One vector is turned by the same rotation once a tick. Each row is the vector after some number of ticks, and that number follows the row.
The counts run from 0 to 146.
[117 114 123 133 122 142 105  90 151 125 143 176 135 157  94  99 128  52
 113 127 148  91 127 169 114 125 158 121 105 174 164 139 100 150 117 143
 122 155 157 104 135 125 133 107  82  82  82 142 127 106 156 171 113  98
 116 152  66 134 146 121 150 122 130 179 111  97 125  80 123 133] => 64
[131 115 119 121  92 146 125 131  72 164 116 131  99 122 124 107  84 178
 109  82 103 154 127  96 130 139 109 116 159  71 180  83 142 124 120 154
 135 137 123 149  98 124 169 112 166 133 114  77 147 106 137 144 162 168
  92 101 156 120 123 121 147 111 140 176 101 129 101 118 151  78] => 114
[146 104 133 218 164 110 143 131 104 174 118 110 139 118 147 173 112 173
 144 126 137 126  97 181 141 134 109 106 142  79 122 119 136 145  81 145
 109 115 129 134 103 158 119  90 121 156 174 107 119 140 116 128 160 132
 129  66 175 131 125 137 112 136 114  72 143 122 132 129 108 138] => 48
[128 146 174  76 152 150 118 162 137 128 123  70 125 107 107 153 120 137
 198 142 121 144 139 115 132 109 137 130 100 155  91 133 138  92 154  91
 156 160 131 132 137 125 120 136 154 163 208 152 126 157  69  89 139 125
 150  93 130 128 129 123 103 162 140 120 107 132 142 172  93 173] => 90
[113 138 121 196 134  63 149 124 112 105 133 156 136 136 123 172 161  89
  97 148 131  95 129 160 144 122 147  95 110  79 151 145  89 167 109 129
 125  79 138 127  88 157  72  92 113 110 137 106 135  86 158 168 140 136
 142 113 122 118 110  97 106 108 109  81 131 130 137 135 150 157] => 8
[149 145 101  90  97 121 107 123 147  84 131 188 107 142 108  97 152  76
 105 131 112 113 120 118 128 134 150 107 110 159 135 121  90 157 131 158
 142 148 133 108 104 106 106 107 115  89  98 118 163  81 152 191 108 119
 115 169 113 113 138 136 143  62 104 156 113 110 124 113 158  87] => 69
[139 142 147  91 129 142  99 125 124 117 139 137 140 167  77 137 144  68
 145 157 134 124 116 140 142 135 151 149  74 147 140 147  64 150 124 104
 195 164 168 117 136 123 110  66  94 109 127 155 168 137 154 165 104 102
 139 138 120 112 129 120 104 117 149 137 133 111 155 114  89 160] => 127
[123  98 101 169 143 136 149 107 172 114 148 133 129 166 150  92 152 140
 121 134 172 118 111 191 107 102 147 138 123 198  82 136 140 132  95 140
  91 132 124  90 128 119 138 167  85 133 112 173  93 155 123 140 128  82
 139 162  98 188 121 117 121 128 120 127 143 113 160 125 118 172] => 99
[131 144  93 151 117 110 134 102 100 101 129 161 139 168 110 111 174  95
  87 154 140 115 109 155 155 137 133 138 120 109 126 115  43 165  92 137
 149 118 144 118  85 142 104  93 116 108 114 106 176  78 152 186 136 143
 127 141  84 141  97  81 113  80 148 128 133 135 127 106 143 124] => 6
[125 127 130 141 111  86 121 134 159  83 132 194 103 137 119 132 154  73
  99 127 122  98 129  93 123 116 155  87  96 115 145 144 128 148 131 144
 129  87 135 123 127 111  69 122 115  86 102 117 126 108 158 176  95 113
 117 159 158 100 145 140 122  95  66 117 140 117 140 122 181 122] => 71
[112 122 129  90 127 145 137 129 157  85 140  97 110 143 114 102 139 149
 163 135 153 149 138 150 103  74 149 148 121 198  83 133 164 109 122 104
 130 133 113 109 112 111 155 190 146 160 165 168 128 143  91  84 146 126
 142 154  88 170 130  95 118 164 134 149 102 144 137 150 113 192] => 96
[110  78 149 166 139 147 113  99 129 166 155 147 131 169 100 116  99  85
 128 108 173 105 133 182 110 104 156 118  94 136 188 141 150 137 103 112
 107 163 161 114 139 123 167 123  83 119 115 138 131 149 160 131 126  89
 108 121 102 149 148 120 144 159 132 160 104 111 141 107  98 162] => 59
[155 117 111 121 134 156 118 137  90 169 128  99 127 121 118 140 103 176
 151  92 120 153 116 176 133 142 104 129 135 106 123 113 119 130 108 128
 143 175 108 134  80 142 181  76 149 163 191 110 175 116 114 113 181 138
 112  63 130 137 127 127 125 122 149 126 100 121 124 135  92 104] => 51
[107 156 159 102 159 134 139 151 107 150 113  79 129  74 140 164 143 130
 162 147  98 110 138  90 159 149  96 124 149  81 141 115 107 106 173 103
 146 109 162 159 147 154 113 130 153 173 161 122 104 133  76 106 137 154
 154  79 141  96 115 134 111 158 136  82 128 154 120 154 119 148] => 84
[132 128 108  97 123 155 134 111 152 102 142  99 125 157 124  75 148 157
 153 128 149 146 125 171 110  80 140 158 130 208  65 118 137 121 112 114
 135 157 119 102 103 100 169 182 131 163 144 172 134 137  97 121 141 108
 142 166  73 188 120  97 128 124 143 165 107 140 145 130 108 147] => 97
[140 139  91  67 133 164 129 129 108 158 122 128 127 110 130 121 134 100
 117  48 112 123 161 121 149 152 125 119 126  87 170 115 116 120 179  93
 126 132 132 147 104 118 179 108 116 159 135 110 168 112 143 122 116  93
 107 122 113 130 122 129 155 118 161  97 132 164 180 164  92  80] => 17
[113 150 133 119 112  97 148 147  97 115 115 135 108 105 142 132 159 139
 116 124 101 106 143  46 154 138 110 109 154  49 161 109 130 109 182 126
 147  52 137 161 138 135 111 159 155 149 110  95 112 118 113 112 111 154
 142 129 156  95 112 127 121 125 107  85 141 163 134 149 166 129] => 78
[115 127 125 104 108 147 106 106 138 112 146 160 122 154  87  86 124  60
 123 111 136  95 137 176 110 110 147 137 120 179 159 117  97 137 122 131
 134 165 155 108 122 126 160 119 109  99  90 127 141  96 140 154 133 101
 114 154  53 134 139 115 157 122 146 193  76 107 118  86 114 127] => 63
[131 116  89 217 132 113 136 115 163 127 125 151 133 129 154 112 143 141
 110 120 150 108  98 187 115 107 132  86 140 160  96 117 140 153  94 189
  65 110 119 102 113 136 110 128 105 113 116 134  94 112 132 166 137 108
 124 128 142 152 147 142 136  90  68 113 139  86 132 104 168 117] => 105
[123 161 108  71 125 157 146 130  89 145 107 108 133 108 158 107 153 134
 110 133 101 125 135  72 173 173  89 145 163  66 151  95  71 101 157 122
 151 105 144 154 135 128 138 133 134 158 113 108 141 121 114 134 118 151
 126 125 133 114  91 139 132  96 166 108 160 157 139 135 137  88] => 80
[140 133 110 126 103 109 114 118 157  96 129 194 119 150 117 115 162  71
 101 124 122 104 121 110 132 143 149  98 100 128 138 143 105 149 126 156
 134 115 143 115 119 101  90 111 101  77  88 119 134 101 165 188  90 114
 119 168 138 120 140 141 133  74  85 128 144 108 152 111 169 102] => 70
[ 93 125 164 125 109 122 112 130 133 115 154 141 110 137  80 124 103  84
 133 108 148  93 163 165 102  76 156 122 117 155 187 126 145 128 132 109
 118 141 153 117 121 130 155 151 123 123 120 135 114 110 125 107 149 125
 119 124  61 113 149 104 157 176 121 184  52 123 103 108 119 173] => 61
[136 152 148  52 148 179 124 146 135 118 124  69 115 129 116 119 126 142
 189 126 118 159 123 123 142 125 138 148 113 177  81 130 128 107 140  94
 158 180 127 124 124 114 143 123 147 175 192 157 152 150  86 100 135 114
 149 112 113 154 110 123 107 147 152 141 110 141 150 151  84 146] => 91
[117  96 164 151 128 122 118 143 103 168 151 113 109 131  97 151  85 134
 150  77 145 128 142 161 109  81 139 115 110  95 183 131 189 127 115 100
 124 156 121 123 100 140 174 117 142 159 181 121 135 144 126  80 160 130
 113  90 131 125 150 104 137 179 121 139  80 129 122 142  96 164] => 55
[109 165 133  35 129 179 121 135 130 152 123 107 123  88 125 108 134  90
 146  83 110 103 168 107 145 144 116 131 142 139 168 113 127  97 206  90
 128 147 155 142 147 122 185 165 126 163 122 131 118 123  94  99 112 100
 126 123  88 123 133 153 156 153 149 139 101 150 138 137  90 101] => 22
[136 159  98 113 120  81 136 147  87  90 118 144 119 103 102 155 157 108
 107 103  98 111 145 145 145 132 130 101 131  85 144 121  84 153 145 114
 142  97 112 140  63 139 109  81 141 141 171 102 180  59 133 142 167 152
 141 117 100 105 111  94 124 104 128  88  98 152 133 148 143 120] => 10
[152 140  79 150 106 115 144 140 122 104 116 138  97 105 128 117 126 176
 108  87 101 138 120 149 121 113 112  95 163 118 109  86 149 139 104 182
 111 137  96 121  67 128 135 123 159 121 139 101 141  75 118 136 166 163
 109 121 142 127 141 137 155  85  94 145  93 108  94 113 177  68] => 108
[101 120 153 188 115  68 142 116 101  98 147 154 120 153  98 123 146 103
 110 181 147 100 122 134 126  89 146 133 121  99 151 129 101 141  74 129
 146  87 139 123 104 140 100 136 139  99 119 112 136 115 128 148 153 169
 132 140 104 132 109  76 113 138 100 144 109 135 100 110 169 196] => 3
[138 141 102 183 113  91 147 138 142  94 115 148 102 102 135 130 116 172
 126  93 117 117 127 152 103 102 118  90 162 135 114 103 162 144 108 186
  91 120  95 123  85 142 124 138 160 126 146 111 112  90 111 131 165 154
 127 123 142 123 151 139 144  99  68 136  88 111  93 109 171 102] => 107
[111 138 138 145 168 148 145 120 107 183 115 111 153 104 159 156 155 118
 125 156 113 104 116  89 169 173  94 122 136  64 156 115  87 119 156 113
 133 101 168 156 161 139 109 126 110 146 115 114  96 156 108 136  90 118
 139  94 166 108 101 154 112 124 139  69 182 139 149 142 113 128] => 82
[111 106 167 157 147 159  99 119  93 176 135 126 133 157 100 142 108  88
 137 157 131 102 116 128 148 142 136 145  99 100 191 127  83 133 118 108
 162 146 187 149 156 150 125  71  98 112  99 124 116 152 161 162 129 121
 121  84 139  96 135 129 116 142 158 152 124 110 120  91  99 162] => 122
[145 129 105 151 149 116 137 130 105 153 122 156 137 125 127 167 156  91
 107  82 130  99 135 133 154 145 138  92  94  61 171 144 111 154 138 113
 118 102 129 132 105 136 118  80  97 133 151 112 156 104 169 153 114  98
 119 115 152 120 127 111 117  92 112  53 157 143 191 164 112 106] => 13
[118  79 142 160 127 151 124 110  81 205 143 133 120 156 129 119  88 137
 104 104 135 134  97 107 134 152 129 126 135  49 194  99 136 127 112 147
 130 128 153 149 143 127 161  92 114 127  92  77 126 142 160 146 135 140
  86  86 174 124 124 140 143 115 140 158 147 112 130 107 137 113] => 116
